One vector is turned by the same rotation once a step. Each row is the vector after some number of steps, and that number follows the row.
The counts run from 0 to 139.
[ -9  10  27 -26   6  22 -22  -7  24   2  52  27   2  -9  -5  -1  46 -53
   1 -12   2   4  14   7 -27  17] | 72
[-15   2  11  -8   4  27 -17 -22  14  38  16  20  17   4 -21  16  49 -62
 -13  -4   3  -5  29  11 -35  -8] | 105
[-12   1  29 -31   9  28 -20 -12  18   2  53  32  -4  -8  -8   3  46 -48
   5 -17   6   6  15   6 -28  19] | 65
[-20  13   7   7  17  28 -12 -21  19  36  11  14  24  -1  -4  13  50 -65
 -16  -9  -2   1  24  13 -29 -18] | 114
[-12   3  27  -8  27  40  11 -25   5   0  64  -3 -13 -15  13  19  36 -27
  13 -27  -6  30  -5   6  -7  21] | 25
[-13  10  31 -21  16  28 -11 -18  18   3  65  19  -9 -13   8   7  44 -36
   7 -19   2  12   8  14 -19  19] | 56
[-18   6  11  -6   8  29 -16 -21  14  37  15  21  14   3 -18  14  52 -55
 -15 -10   3   0  27  21 -34  -5] | 98
[-18   2   8 -14  14  16 -20 -12  14  15   1  18  26   3 -27  10  37 -78
 -11  -3  -1  -6  22 -18 -39  -9] | 126
[-11   9  30 -17  24  34   4 -27  11   1  64   8 -12 -15  13  16  38 -28
  12 -24  -4  28  -1   9 -11  22] | 33
[-12  18  23  -4  11  25 -15 -17  26  17  50  22   3  -7   4   1  54 -46
  -5 -13  -2   7  18  21 -22   9] | 78
[-12  -8  20  -3  30  46  16 -31  -4  12  52 -13 -17 -12   8  29  29 -19
  15 -26  -4  43   1  -2  -3  18] | 9
[-10   6  28  -8  18  43  -4 -30  10  17  62  10 -16 -12   6  16  51 -27
   3 -25   0  25   7  24 -20  13] | 47
[-21 -21  21 -16  20  44  10 -34 -10  13  45  -3 -22 -10 -13  33  28 -16
  10 -23   0  33   4  -1 -11  25] | 15
[-12   8  34 -19  16  32  -8 -17  13  -5  67  15 -13 -11  10  11  40 -35
  16 -24   0  21   4   7 -14  24] | 41
[-12  -9  31 -37  15  32 -12 -21   7  -5  62  15 -18 -13  -4  12  36 -34
  14 -22   1  17   2  -5 -20  32] | 35
[-13  15  28 -22  11  28 -20 -19  21   5  59  23   1 -10   5  -1  53 -46
   2 -14   1   8  13   8 -24  19] | 64
[-15  -1  29 -12  21  45  -1 -31   0  19  59   7 -16 -14   4  26  48 -24
   2 -27   1  27   6  21 -10  13] | 39
[-22   6   7   8  20  27 -12 -17  11  35   2  11  25  -1 -14  13  47 -65
 -18  -3   2   2  26   8 -27 -19] | 121
[-14  11  27  -8  12  36 -12 -28  15  20  57  20  -2 -11   8  11  57 -34
  -3 -21   3  13  11  27 -18   9] | 62
[-14  -5  28  -7  29  46  12 -30   1   2  60  -5 -16 -11  11  22  34 -25
  15 -27  -1  38   4   3  -5  18] | 17
[-11  14  22 -19   8  20 -25 -14  24  12  39  29  12  -2 -11  -4  44 -63
  -4  -6  -1  -4  18   5 -28  10] | 87
[-12  25  15  -2  16  19 -16 -15  30  16  36  18  23  -4  -2  -4  50 -67
  -7  -9  -6   4  21   7 -29  -3] | 101
[-12  14  15 -20   6  18 -22 -14  26  10  34  28  18  -2 -12  -2  44 -67
  -4 -10   0  -1  24   1 -33   7] | 95
[-16 -15  23 -26  11  41  -5 -25  -1  23  48  20 -15 -11 -11  22  44 -25
   1 -23  10  15  12  17 -19  16] | 45
[-18  11  14 -16  12  12 -22  -4  26   9  17  20  27  -1 -16  -1  41 -74
  -7  -4  -2   0  22  -7 -37   2] | 110
[-18 -12  28 -23  12  45   3 -26 -12  14  50   5 -24  -8 -11  33  39 -22
  11 -28  11  25   7   7 -12  20] | 30
[-16  -4  23  -3  31  38  13 -20   6   0  60  -8 -15 -12  14  27  32 -26
  18 -23 -12  38  -5  -5  -4  22] | 10
[-20  28  11   1  24  18 -17 -11  29  11  21  16  32   0   4  -1  48 -76
  -7  -4 -10   3  18   0 -30 -11] | 116
[-17   4  10   4  12  26 -12 -21  15  36  10  19  17  -1 -12  14  56 -56
 -15  -6  -1   2  24  18 -32 -10] | 106
[-19   5   8   1  12  28 -12 -18  11  36   4  17  20   2 -19  16  46 -66
 -14 -10  -1   1  26  12 -29 -16] | 113
[-25  -1   9 -13  10  28 -20 -17  14  31   6  22  16   1 -26  14  45 -74
 -11  -9  -2  -3  25   4 -32  -8] | 112
[-16 -23  24 -34  14  41  -2 -22  -2  -2  54   8 -19 -10 -11  24  26 -33
  16 -28   6  24   5 -14 -15  28] | 21
[-13  -3  32 -32  15  30 -14 -16  13  -7  64  18 -15 -15   1   6  34 -37
   7 -24   2  17   6  -4 -19  27] | 42
[-10  -2  27 -41   2  28 -16 -14  13   2  56  27  -7  -7 -16   8  48 -44
   4 -19   8   3  12   6 -28  19] | 58
[-23  12   4  11  26  23  -7 -23  11  32   0   6  29  -2 -10  16  41 -69
 -14  -6  -3   7  20   5 -30 -25] | 129
[ -8  13  18  -4  13  31 -12 -23  19  34  38  19   7  -5  -3  11  54 -46
 -11 -11   1   7  23  26 -22  -2] | 84
[-10  14  32 -11  17  35 -10 -22  13   3  65  13  -9 -15  10  11  46 -30
   7 -22  -3  19   3  16 -10  17] | 48
[-22  14   8  -6  27  10 -14  -4  20   6   6   7  34   1  -9  -1  35 -79
  -6  -3  -3   5  12 -19 -32 -19] | 132
[-13   7  27 -30  12  32 -16 -17  18   0  58  21  -9 -10  -1   6  45 -43
   3 -20   3  13  12   5 -25  24] | 57
[-17  -2  26 -22  12  40  -8 -31  -1  25  51  23 -14 -10 -10  24  51 -28
  -4 -21   6  15  12  23 -21  10] | 53
[-14   0  30 -18  27  36   3 -21   7  -5  63   1 -11 -14  10  16  32 -30
  15 -23  -4  28  -3  -2  -8  25] | 26
[-12  11  29 -13  22  37   2 -24  11   9  66   9 -14 -14   9  17  45 -28
  12 -25   0  23   7  16 -15  19] | 40
[-16  14  13   1  14  25 -15 -21  19  33  26  18  15  -4  -3  10  50 -56
 -17  -9  -4  -2  21  23 -29 -10] | 99
[-14  -2  31 -32   9  29 -16 -17  11  -3  61  25 -16 -13  -6   5  39 -38
  11 -20   5  13   8   2 -23  27] | 50
[-13 -25  25 -23  25  36   6 -16  -2  -9  54  -5 -17  -7  -6  23  21 -34
  23 -18  -3  38   2 -27 -10  32] | 5
[-10   1  18 -29   3  23 -24 -14  18  15  33  29   7  -3 -19   3  46 -59
  -4  -7   2  -3  25   0 -35  14] | 88
[-11  17  27 -13  10  24 -20 -14  23  10  56  23   6  -8   5  -2  53 -45
   2 -16  -4   9  15  14 -25  12] | 71
[-10   0  34 -28  17  32  -7 -18   9  -4  69  13 -13 -18   6  10  40 -37
  18 -21   1  24   1   0 -14  25] | 34
[-12  -9  31 -26  17  37  -5 -19   9 -11  64   6 -16 -13   3  14  29 -33
  17 -24   6  25  -2 -14 -13  26] | 27
[-21  -3   5  -9  14  22 -11 -14   6  27  -4  16  23  -3 -27  15  40 -76
 -14  -6   2  -1  24  -8 -35 -15] | 127
[-12  -6  29 -35   1  32 -15 -23   5  13  48  23 -14 -11 -19  13  46 -41
   0 -19   9   8  17  10 -26  21] | 59
[ -9   6  30 -25  15  32 -13 -18  10  -4  66  20  -9 -14   7   7  40 -38
  13 -21   1  13   7   7 -17  23] | 49
[-23   5   8   7  27  25  -6 -19   5  30 -12   8  26  -1 -16  20  41 -66
  -9  -3  -1  12  19   1 -27 -24] | 136
[-19  16   7  11  33  20   1 -19  12  25  -3   5  31  -3  -3  14  39 -70
  -6  -2  -2  13  14  -1 -26 -24] | 137
[-16   0  19 -29   1  29 -26 -17  19  17  38  32   8  -3 -22   6  46 -56
  -4 -13   7  -3  21   9 -36  12] | 81
[-14 -17  31 -33  18  34  -5 -22   4  -8  55   3 -18 -15  -5  17  26 -31
  20 -24   1  29   1 -15 -10  31] | 20
[-14 -10  21 -29   1  34 -16 -21   4  25  38  25 -12  -8 -22  15  49 -39
  -6 -16  10   1  21  16 -27  14] | 67
[-17  24  13  10  21  20 -11 -14  24  28  16  12  30   0  -2   1  50 -68
  -8  -1  -7   4  19  11 -29 -16] | 115
[-27   3   4  -4  20  25  -7 -21   2  29 -13   8  28   0 -24  21  41 -72
 -12  -2   5   5  21  -5 -31 -22] | 135
[-15  22  15  -5  18  12 -17  -9  30  10  25  16  28  -1  -5  -1  48 -73
  -3  -4  -6   2  17   1 -31  -7] | 109
[-18 -27  24 -33  18  40   6 -22  -7  -1  48  -4 -17  -9 -15  28  16 -34
  19 -23   0  36   5 -21 -12  26] | 6
[-24  23   7  13  26  17  -6 -13  17  18   7   6  36   0  -1  10  45 -68
  -6  -3  -7   6  14   3 -27 -24] | 130
[-20 -26  27 -30  13  43   4 -28  -9   8  47   2 -24 -12 -15  33  34 -21
  13 -24   5  29   2   1 -15  23] | 22
[-20  25   6   9  26  17  -8 -13  25  17  12  10  35   1   2   5  42 -73
  -6  -5  -5   4  16   1 -30 -17] | 123
[-11 -11  24 -18  28  33   6 -19   7 -12  55  -8 -16 -10  11  19  17 -32
  26 -20  -7  44  -1 -23  -6  29] | 4
[-13   7  24 -28   4  22 -25 -11  24  12  43  25   7  -3 -12  -1  49 -55
  -2 -14   2   2  19   5 -29  15] | 80
[-20  24  10  13  34  18  -4 -13  20  13   2   4  37   1   4   5  37 -74
  -7  -3  -5  13  15 -12 -24 -25] | 138
[-17 -23  24 -12  25  42  17 -29 -14  12  38  -8 -19  -5 -10  36  23 -24
  11 -21  -1  39   3 -14  -5  24] | 0
[-13  -4  30 -22  25  35   3 -17   7 -11  62  -1 -16 -12   9  17  28 -34
  20 -26  -3  29  -2 -11  -8  28] | 19
[-26  -1   6 -12  16  21  -9 -12   9  22 -10  13  27   0 -27  14  38 -78
  -9  -3   5   2  21 -14 -34 -16] | 134
[-21   3  12 -18   5  19 -23  -5  17  16  14  24  22   4 -27   9  38 -72
 -10  -4   1  -2  28  -6 -37  -5] | 111
[ -9  13  24 -10  13  36 -11 -25  11  26  49  20  -1  -8   0  11  54 -38
  -5 -21   2   7  18  30 -21   6] | 69
[-16 -12  27 -10  31  50  12 -29 -10  19  53  -3 -18 -16  -2  31  29 -21
  11 -29   0  35   3   8  -6  13] | 16
[-19 -16  26 -28   9  44  -3 -29  -6  16  51  14 -22 -12 -14  27  32 -24
   5 -29   7  19   9   8 -21  19] | 37
[ -6  16  23  -9  15  29 -12 -22  19  19  53  19  -1  -8   8   9  57 -39
  -1 -14   1  11  16  26 -20   8] | 70
[-13   4  34  -8  22  41   2 -28   7   8  62   3 -14 -12  13  21  44 -25
   7 -26  -4  28  -1  16 -11  14] | 32
[-24  21   7   1  27  17 -10  -8  24  11   9   4  39  -6   2   3  41 -78
  -7   0  -6   6  13  -8 -33 -17] | 131
[-17 -16  29 -35   9  38  -8 -18  -1   1  58  17 -19 -15 -15  21  35 -34
  11 -20   6  19   7   0 -21  30] | 36
[-13 -13  26 -25  27  36   5 -19   2 -13  56  -2 -14 -11   5  19  21 -30
  22 -21  -5  35  -2 -21 -11  30] | 12
[-17 -11  27 -12  21  42   5 -29  -4  17  56   5 -19 -13  -1  27  38 -17
   6 -26   1  28   3  15 -13  16] | 31
[-13  20  18  -1  14  23 -19 -17  24  27  41  23  11  -8   6   5  52 -52
  -8 -12  -5   3  21  24 -28  -2] | 85
[-17  -1  30 -15  14  46   0 -28   3  23  53  14 -14 -14  -2  18  49 -24
   1 -26   0  25  11  25 -17  13] | 46
[-16   1  20 -21   6  17 -28 -12  21  17  21  28  19   2 -20   2  45 -70
  -6  -6   2  -4  26  -1 -39   4] | 103
[-25  -1   5  -6  15  26 -13 -20  10  32  -2  15  21   1 -24  14  41 -67
 -16  -5   2  -1  27   6 -36 -17] | 120
[-14  -3  23 -12  27  45   8 -31  -4  17  56   2 -20 -13   7  29  33 -22
  11 -29   1  32  -2  13  -9  16] | 24
[-16  -2  20 -21   3  34 -17 -18  13  30  33  25   3  -6 -22  10  50 -49
 -11 -15   8   0  25  14 -30   7] | 82
[-16  -7  27 -19   4  42 -10 -26   0  24  45  21 -13  -8 -17  18  47 -33
  -7 -21   6  10  18  26 -22  12] | 60
[-21  17  10   3  31  13  -8  -7  20   4   0   7  36  -1  -2   2  36 -81
   0   0  -6   7  15 -24 -29 -17] | 139
[-15   1  14 -27   2  29 -23 -16  14  24  29  27   5  -7 -23   9  48 -57
 -12  -9   3  -6  29   6 -38   6] | 89
[-11  -3  27 -12  27  36   9 -18   5  -1  64  -5 -17 -14  12  18  28 -25
  18 -26  -8  36  -5  -4  -8  22] | 18
[-19  22  10   7  17  23 -15 -17  21  32  18  15  23  -3   1   9  54 -64
 -12  -9  -2   5  24  16 -29 -10] | 107
[-19  -2   9 -16   8  28 -24 -14  12  24  13  28  16  -5 -24   9  48 -65
 -15  -3   4  -4  27  -2 -40   2] | 104
[ -9  18  26 -17   8  20 -22 -13  26   9  52  22  10  -6   0  -4  52 -57
  -3 -10  -2   6  14   8 -28  11] | 79
[-17  -6  25 -16  31  36   9 -26   6 -10  62  -5 -16 -12  10  18  25 -31
  19 -21  -6  38  -6 -16  -5  26] | 11
[-24   5   3   3  19  23  -7 -17   8  37  -9  12  26  -2 -20  18  41 -71
 -12  -8   0   0  22   7 -32 -18] | 128
[-14  14   9 -10  18  14 -23  -4  28   6  18  20  26  -1  -9  -2  41 -78
  -9  -1   0  -2  17  -7 -31  -5] | 117
[-12   7  21  -9   8  35 -12 -26  14  37  35  20  -3  -5  -5  12  57 -42
 -10 -19  -1   3  19  32 -27   5] | 76
[-21  -2  10 -15   4  29 -18 -16  12  31  21  28  12   2 -25   9  43 -59
 -14  -9   8   0  28  11 -31  -1] | 97
[-16   2  12 -11   2  29 -16 -21  11  34  25  25   8  -1 -21  11  53 -53
 -12 -13   3   0  30  16 -30   1] | 90
[ -8  20  25  -8  14  27 -13 -21  21  13  60  21   1 -13   8   4  48 -41
   1 -17   2  10  10  20 -17  14] | 63
[-12  19  19 -11  11  21 -22 -12  29   8  38  20  17   0   1  -4  50 -65
  -6  -9  -3  -4  24   7 -34   6] | 94
[-16  -2  19 -20   1  33 -17 -23   4  30  36  25   1  -5 -17  11  53 -45
  -7 -18   5   6  22  22 -28  10] | 75
[-14   6  25  -7  13  40  -3 -27   8  23  53  12  -7 -11   0  14  50 -28
   1 -22   5  15   9  24 -15  10] | 54
[-21   1   5 -13  21  15 -16  -7  12   7   0  11  32  -1 -19   8  30 -83
  -2  -3  -2   1  20 -24 -35 -12] | 133
[-21   0   8 -13  12  20 -16 -11  13  23   0  17  23   3 -27  12  39 -75
 -10  -1   1  -4  27 -10 -34  -8] | 119
[-20  18   6  12  26  21  -8 -16  17  28   8   8  29  -1  -3  13  47 -69
 -11  -5  -3   3  22   7 -23 -23] | 122
[-17 -19  20 -13  26  48  15 -28 -10  14  45  -9 -20  -9  -5  35  29 -23
  12 -26  -2  36   4   1  -8  19] | 8
[-19 -17  19  -3  30  44  19 -32  -8  17  48 -19 -14  -7   0  33  27 -19
  13 -22  -7  43   2  -2  -1  17] | 1
[-14  -4  27 -36   0  31 -17 -17   8  14  48  34  -3 -10 -17  11  43 -40
   1 -19  10   1  19   5 -24  20] | 66
[-16 -10  21  -5  37  41  15 -25  -1   5  53 -15 -13  -8   9  30  26 -28
  18 -26 -11  41   2  -8  -5  20] | 2
[-12  -1  27 -32   3  24 -21 -14  14   6  47  32  -1  -6 -20   5  45 -50
  -1 -14   2   1  20   8 -31  21] | 73
[-16  -9  29 -39   7  32 -14 -21   6  10  51  22 -13 -13 -14  17  41 -37
   5 -22   6   7  12   6 -21  22] | 51
[-14 -11  29 -31   8  40 -10 -24   3  15  53  23 -16  -7 -11  20  38 -29
   5 -24   6  15  12   6 -21  21] | 44
[-17 -24  24 -36  16  41   0 -23  -6  10  48   7 -23 -14 -17  26  34 -26
  12 -22   9  25   3  -1 -18  27] | 29
[-17 -20  30 -37  13  41  -5 -19  -1  -5  56  13 -20 -14 -10  21  26 -31
  16 -25   6  24   2  -6 -19  28] | 28
[-11  22  20   0  13  20 -17 -19  28  17  42  20  17  -4   1   3  54 -59
  -6 -11  -7   0  23  15 -27   4] | 93
[-20   3  14 -19  15  17 -20  -7  24  14  10  22  23  -2 -21   6  40 -78
  -7  -2   0  -4  26 -12 -39  -6] | 118
[-16  -8  26 -30   3  29 -19 -16  14  19  38  28  -3  -6 -21  10  51 -47
  -8 -17   7   3  19  16 -29  12] | 74
[ -7  14  31 -12  15  33  -8 -25  15  14  60  17 -11  -9   9   7  51 -35
   3 -20   2  19   7  24 -16   8] | 55
[-11  -9  33 -38  11  33 -12 -17   9  -2  61  17 -14  -8 -13  14  35 -36
  10 -26   2  16   6  -1 -23  27] | 43
[-13   1  23 -14  13  38 -10 -27   6  28  47  20  -8  -9  -3  21  53 -34
  -5 -21   5  13  15  27 -22   6] | 61
[-19  20   9  -3  25  16 -12  -8  28  13  12  12  33  -2   1   0  45 -79
  -4  -2  -7   6  17  -7 -29 -10] | 124
[-17 -11  28 -18  12  44   0 -31  -6  23  51  10 -19  -9  -7  24  43 -24
   4 -24   8  24  10  20 -17  18] | 38
[-19  -9  26 -29   6  40 -12 -25  -3  25  46  24 -16 -12 -19  19  46 -31
  -4 -26   9  14  15  15 -21  18] | 52
[-19 -28  22 -22  22  46  10 -23 -17  11  41  -4 -23  -7 -18  36  24 -21
  14 -26   2  35   4  -9 -10  26] | 7
[-15   3  20  -9   5  33 -12 -25  10  31  27  27   1   0 -15  18  53 -51
 -11 -15   6   4  21  26 -26   0] | 83
[-11  23  12   7  15  20 -14 -16  28  21  23  22  24  -1   2   1  45 -66
 -11  -6  -7   8  18   7 -27  -8] | 108
[ -9  -7  24  -5  35  37  13 -24   5 -10  55 -11 -13 -13  12  23  24 -33
  19 -20 -11  46  -6 -17  -1  26] | 3
[-18 -22  23 -30  18  43   7 -22  -8   3  47   3 -18 -13 -15  28  22 -28
  16 -24   1  31   5 -13 -14  28] | 14
[-18 -16  27 -16  21  45   6 -31 -11  17  50   1 -21  -8  -5  35  38 -20
   8 -25   5  33   4   9 -10  17] | 23
[-11   6  19  -2   8  28 -15 -23  13  35  27  22   8  -3 -11  13  56 -52
 -16 -16   0   3  25  21 -29  -4] | 91
[-17 -25  28 -34  22  34   3 -19  -3  -6  53   2 -19 -15 -11  23  19 -29
  16 -21   2  33   2 -22 -12  35] | 13
[-20  -3  13 -25   7  28 -25 -14  17  15  24  27  13  -1 -23   4  43 -67
 -13  -6   4  -1  25   2 -34   2] | 96
[-12  23  13   2  21  26 -15 -16  30  24  29  21  22  -2  -1   4  54 -57
 -10  -3  -3   4  16  15 -27  -7] | 100
[-13  -1  24 -17   8  36 -12 -25   4  33  41  21  -6 -10  -9  16  56 -40
  -8 -16   6  10  21  26 -27  11] | 68
[-16  17  17 -14  11  16 -24 -14  25   7  31  25  23  -4 -11  -4  49 -74
  -5  -3  -2   0  20  -3 -35   2] | 102
[-22  11   8 -12  18  12 -17  -8  21   7   5  16  28  -3 -14   0  35 -80
  -4  -1  -2   0  20 -18 -33  -7] | 125
[-13  18  17   3  14  28 -13 -20  22  29  34  19  15  -5   0   6  54 -55
 -13 -12  -1   4  19  26 -25  -3] | 92
[ -9  21  19  -6  12  20 -19 -15  30  12  44  26  16  -4   3  -5  50 -59
   0  -6  -3  -1  18  16 -25   5] | 86
